Each row is where one point has got to under a steady rotation. How many steps took it there?
The counts run from 0 to 516.
[  6 -18  -4  -2  34  10  29  20  16   4 -17 -16  11  -7 -11   4 -10   3
 -12   7   4  -6 -45  25   4 -15   2  -3   4  -8   0  -5 -10 -44  25 -33
 -12   0   5  -2 -14 -43  26   1   3  13   5  14  27  -7  17   4  -8  11
  -6]	164
[ -1 -44  -3   1  36  31  21 -14  20  26 -14 -18  25   2   2  14 -11   4
   1   0  -6  32 -14  18  14   5  23  -9  15   1   8  -1 -16 -39  37  -6
   0   2   2   2 -23 -10  17  -3  18  16  15  12  26  15  17 -15   7   3
  -9]	283
[  6 -25  21   1   9  10  14  -7  12 -17   6 -10  22  30  -2  33 -20   6
   6  -8   0   8 -18  14  12  19   1  -5  -1  29   7 -18  -1 -45  33 -10
  11  -2  31 -16   1  19  12 -23  -5 -11  22  24  11  -1  30   8  22 -17
  -4]	141
[ -6  -8  14 -15  15  38  19 -33  10   7 -20  -3   7   0   3  19 -28   0
  18  -7 -10  37 -13 -13  16  -4  -5  -3   4   3 -17  -8  15 -36  11  -3
   7  -6  30 -24 -29  24  29  18  12   6  14  19  24  15  24  12  10   3
   1]	188
[ -4 -18  13 -14   1  50  -6 -14  -9   5  -3  -1   4  10 -19  10 -31 -26
 -12   0   1  27 -31  16 -16  -9  -8   1   9   4  12 -27   0 -41   6 -19
  -7  11  28 -10   3  -5  -1   3   9 -16  26  12  10  17  28  10  20  20
   0]	410
[ 19 -12   6  10  34  -4  36   7  -3 -21   2 -15  -2   7  -9  28 -42   1
  13 -12 -15   5 -17  18   4   2  10 -15  -2  13  15  -8  -9 -47  13 -20
   9  -6  15  -6  -6   8   0  -9 -21  -6  19   9  30   7  27  24   6  -4
 -19]	374
[ -5   7  12 -15  22   7  13  -7  14 -16 -26  -5   7  17   3  19 -14 -10
  -5  -3  18   7 -60   6   8   7  -6  10   7  -1   4  -8   4 -54   3 -13
   2  11  16 -25   0  -4  21  11   7   5   5  12  35  15   3  19  15   0
 -24]	363
[ 10 -23  -2  -4  11  40  22  -3  -3   1  19 -28  36  25 -16   5 -39  13
 -17  13   3   6 -13  15   3 -27 -11  -6  12  18  -3  -8  -5 -43   7 -22
   1  -2  12  -8  -1 -39   0  -6  -6  -5  12   7   1   6  26  11  -2   1
   4]	296
[-15 -26  15   2  44  17  13  -3  26 -11  -5 -11  21  -3  -7   9 -13   2
  -7 -12 -17  17 -39  -2  30   5  -3   8   1  24 -12   2  16 -40  33   6
   3 -16  32  -5  -8  13  21  -3   0   1 -15   4   5  11  25   8  -9   2
 -21]	67
[  7 -22   8  17  23  16  24  20   3  -9  -3  -2   8 -13 -28  11 -32  -9
  -8  -8  -3  19 -39  13  -6   0  -5  -5  29  17  -3  15   4 -43   3  15
   7  -7  21 -17  -3 -10   4   9  15   0  -2  -5  22  23  32  15 -14  15
 -35]	447
[ -6   4  -3 -27  17  23   0 -19   6  -1 -16   3  28  17   4  24 -28  -9
   9  -4  -6  29 -32  -2  31  19  -4  -3  -3   2   5 -24  -9 -41  34 -19
  -5 -12  22 -11  -9   6  26  -6  -3   8  22  13  20   6   9  22  15 -19
   1]	422
[ 11 -26 -10  -5  14  40   3 -12   5   7  -6  -9  14 -20  -1  17 -45  12
  -1   0   4  16 -36  -2 -17  10  -6 -10   9  -3   4 -13   0 -40  11  -8
  -4 -18  10 -10  -4  16  10  38  13   7  13   5  28  14  15  20  -7 -25
  -6]	230
[  7   0  26  -2  22   3  13   4  15  -4 -29   6  13 -13 -18  19  -1   7
  -2   1  -5  10 -32   7  10   5  17   3  -6  -8   3 -23  -4 -40  36 -24
  -9   4   9 -12 -36   2  36  14  -1  -3  11  15  34   1  29   8  25  15
  -6]	321
[  3 -12  -6 -18  39  22   4  11   6  -1 -17   5  21 -12 -24  12 -39 -22
   2 -17 -11  29 -37  -4  15  10  -8 -10  12  -4   3  -8  -8 -39  30 -21
  -8 -12  20  12   5   8   5  12   8  10  -4 -12  22   3  12  17  -7  -4
 -24]	170
[  2 -12  -1 -13  21  13  22 -16 -11  16  -3 -16  -1   9  -5  18 -58 -17
  23 -10  -6  32 -14  -2   2  -2   3 -21  22  17  14   5 -23 -34   3 -23
   9 -12  21 -11 -14   7   6 -15  -6  10  25   2  28  16  10  24   3  -9
 -31]	94
[ -2 -18   6 -16  24  34  12  -2   5  29   3 -11  22 -18  -2  36 -37  12
  10 -11  -6  15 -36 -18   3  -1  -3  14  -1  18 -10 -15  -3 -30  16 -28
   7 -10  38  -8 -19   9  11  13   5  13   5 -17  26   3   0   0  -2  -3
 -17]	462
[  8  -7  21  -7  25  14   6  -8   7 -28 -17  -7   7   2 -37  16 -18  -3
   6   5   5  -6 -36  11  17  16   8  -6 -13  11   4 -28   4 -50  26 -33
  -2  -4  16  -2   0  13  13 -13  -4 -20  -1   8  24  -1  29  17  20 -10
 -27]	318
[  4 -38  -9  18  25  29  40  -7  -8  -2   2 -22  13 -22  -1   6 -14  10
  -4   6 -18   7 -17  16  12 -25   6  -7  -3  11  -7 -12   0 -31   7 -11
   2 -10  19 -17 -19 -33  15   6 -20  -4   6   9   8   3  40  13 -21  22
  10]	61
[ -1  -9  14 -13  14  20  20  -4   9   4 -26   2  16  12  14  35 -26 -22
  -9   6 -30  32  -9   0  -7 -11   2   3  18   6  11 -18  17 -43  17  -8
 -10  10  45 -19  -1  -2  -7  13  -2  -2  15   5  31  23  17   7  -2  19
  -5]	132
[  8 -20  13   2  21  26   0  -9  13 -22   2 -18  12 -21 -12   9 -15   2
 -12  16   4  14 -25   5  -1  13  29  -1   4   9  13 -33  -2 -53  21  -5
  -9  -6   3 -11 -26  -5  18  22 -20 -21  11  12  -1  11  30  20   8   7
   4]	276
[  4 -19  -7  -8  34   2  45   8   5   3 -28  -6  13   8   2  27 -13  -6
  16  -6  -5  20  -5   0  27  15  10 -14   0  -2   0   9 -12 -38  32 -29
   6  -5  15 -11 -21 -15  19 -14   0  19  13  15  45   6  17   4 -14   1
 -16]	49
[  3 -36  -8  13  27  23  26   8 -12 -10  19 -11  -1 -11 -23  -1 -24   0
  -2 -18  23  12 -48  33   4  16  -3 -16  -2   1   4  -3 -25 -36   7 -11
  11 -17   2 -11  -8 -18  15  -3  -1  -3  14  14  -1   3  33  11   1   9
   3]	492
[ -1 -27  14  22   4  26  12 -15   3   5   0 -27 -12   9 -10  -2 -14  -3
  -9   8  -1  19 -34  34  -1 -31  -5   3  18  25   6  -6  12 -39   5  -5
   2   6  23 -24   5 -20   5 -11  -2 -12  19  27  19  11  23  13  10  24
   1]	354
[  6  -6   8 -12  40  10   5  12   8  -3  -8   9  22 -20 -23  20 -43 -16
  -1 -17 -12  34 -38  -7  10   4  -9   0  14  -6  -3 -14  -6 -42  29 -13
  -7 -10  20  -2  -9   4   5  26  -3  -1  -3 -20  13  11  17  29 -10  -2
 -17]	171
[  1 -12   5 -10  11  38  14   5   4  18 -19   8   8 -12 -26  15 -32 -19
   7   9 -14  37 -15  10   3  13  26 -25  19  13  13  -8 -12 -35  13  -8
   0  -5  17   6 -24  -2   7 -20  17   5  22  -1  34  18  24  -1   4  10
 -29]	327
[  3 -33   8  -4  24  27  -6 -16   6 -19  -3 -20  13 -30 -16  12 -14  -1
   2  10   6  18 -25  -5   3  20  23  -6  -2  10  18 -38 -10 -47  27 -14
 -12 -15  14  -7 -10   1  12  28 -26 -17   1   3   4   8  27  30   0   0
   3]	275
[-26 -20   0 -10  13   4  19   0   1   8 -39   6  15  10   0   6  -1 -21
   1   0  -8  28 -28  25  12 -10  -7  -2  10  10   6  -4 -17 -33  25 -22
  -1   3  23 -17  -8 -38  21 -22  10  20  20  13  30  12  28   3   6  25
 -10]	207
[  4  -4  30  -3  -3  11   4 -15   5  -2 -25  -4  -3   4   1  29 -32  -8
   9  10 -20  24  -6  -1 -11 -14  -1  -7  15  23  10 -22  11 -48  17 -16
 -11   0  34 -32 -16  13   5  12 -20 -17  25  16  26  11  24  33  15   7
  -2]	468
[ 17   4   6 -18  23  39  22 -10  -1 -15  -6 -17  15  10 -20  19 -25  -1
  -5  18  17   1 -19   3  19   1  29 -12  -8  -7  -2 -24  -9 -45  10 -34
  -1   3   1  -8 -27 -27  18  -3 -14 -13  10  17  20   5  23  12  11   7
  -3]	44
[ -3 -42   3  13  15  26  -1 -12   2   1  -7  -1 -10 -29 -19  10 -19 -10
  16  -9  -8  32 -30  15   2  29   7 -16   1  22  26 -19 -10 -39  21   2
   1 -16  16  -5  -6  21  10  -3   1  -6  26   3  23  18  26  21  -5   0
  -8]	272
[ -4 -44  19   2  29  20  24 -30  -5 -11   5 -29   9  -1 -19  12  -5   6
  27 -16  15  18 -13  -2  14  -1   7   6  -2  26  -1  -3 -16 -37  19 -22
  17  -6  23 -18 -16   4  18  -1 -10   0   4  14   0   6  35  15  14  16
  -9]	199
[ 15 -10  26  14  29  30  22   8  21  10  13 -15  17  -4 -18  42 -33  28
 -10  -4   6  12 -36  -2  14  10  17   5   3  14 -16  -2  22 -37  24  -9
  10  -4  18 -14 -29  -3  13   7  -3  -4   8   7  16  -2  13  -5  -2  -6
  -2]	183
[ 17 -20   3  -3  18  28  23  -1  18 -14 -19 -18   4  11   3  14  -4  -4
 -27  30   5   5 -23  30  -4   7  22 -18   1  -3  17 -20  12 -54  19 -11
  -8   1   4  -8  -5 -11  20  -1  -3 -16  18  32  24  11  32   5   6   6
  10]	279
[  7 -18   4  10   5  11  27   6  -2 -17 -12  12  25   3 -16   7 -16  -8
  -2   1 -30  30  -6  20   5  -4  -6 -22  12   8   0 -14   5 -32  29   3
  -9 -12  19 -13 -13  -8  13   1  -6 -12  20  14   7  14  57  30  -4  20
  12]	58
[  6 -14   8  12  15  14  30   0  13 -29 -10  -3  15   6 -16  -5  -5  11
 -12   6  14   6 -41  24  12   7  -1 -13   5  -5  -5  -1   0 -45  15   5
   8  -9  -7 -19 -18  -7  38   3  12  -5   9  35  10   8  40  18  14  -3
  -1]	437
[-16 -31 -10  -2  19  15  10  -5  -7  14  -6 -19  20 -21  -6   3 -20 -18
  11 -13  -7  25 -41   1  11  -5   2   1  15  20  13  -8 -31 -30   8 -13
   6 -12  23 -16 -26 -41  15  -9  -5  20   4 -15  10  20  13  13 -12  20
 -19]	210
[ -1 -12  25   7  33  22  28  14  18  17  -6 -10   2   6  -5  24 -22  -2
  -9  -3 -26   8 -29  24   7 -24   1   6   9  10 -14 -11  22 -33  18 -14
   0   9  37  -7 -14   1  11 -14  14  -1  18   7  31   3  20 -13   7  22
 -18]	458
[  9 -13   5  -9 -13  47  -2 -20   0  14 -23   4  36   8 -18  20 -24   7
   8  20   1  30   0 -20   2  -4   1  -4  16  13  -8 -16  -1 -33  24 -19
  -2  -6  26 -18 -15 -21  10  16   1   7  12   6  25  13  31  14   2  -3
  13]	191
[ 25 -18  13  21   8  29   2   0   4 -12   1   4  21 -14 -26  25 -28  22
 -11  -9  -4   9 -35   7  -4   8  -6   6   8   7   2 -25  11 -51  32   5
  -7  -2  19 -20   9  -2  -1  28  -1 -19  11   4  16   6  34  23  -2 -12
   8]	509
[ 18 -13  20   8  22  23  10 -24  -9  -8  -6 -10   5  -8 -30  13 -14   8
  19 -20  10  16 -17  12   7   9  12   1  -1 -10   8 -30 -21 -41  18 -24
   1   6  -3 -22 -18   1  20  18  -1  -2  29  21  22   9  32  23  30  12
  11]	41
[  8 -26  -2 -12  17  13  14  10   3   4 -18   6  15 -13 -22  30 -30 -14
   7   3 -12  30  -1  -7  -1  22  20 -27  12  10  13  -7 -16 -38  36 -19
   5 -19  24   2 -12  -2  -1  -1  -4  -1   8  -9  31  10  30   9 -12  -4
 -21]	329
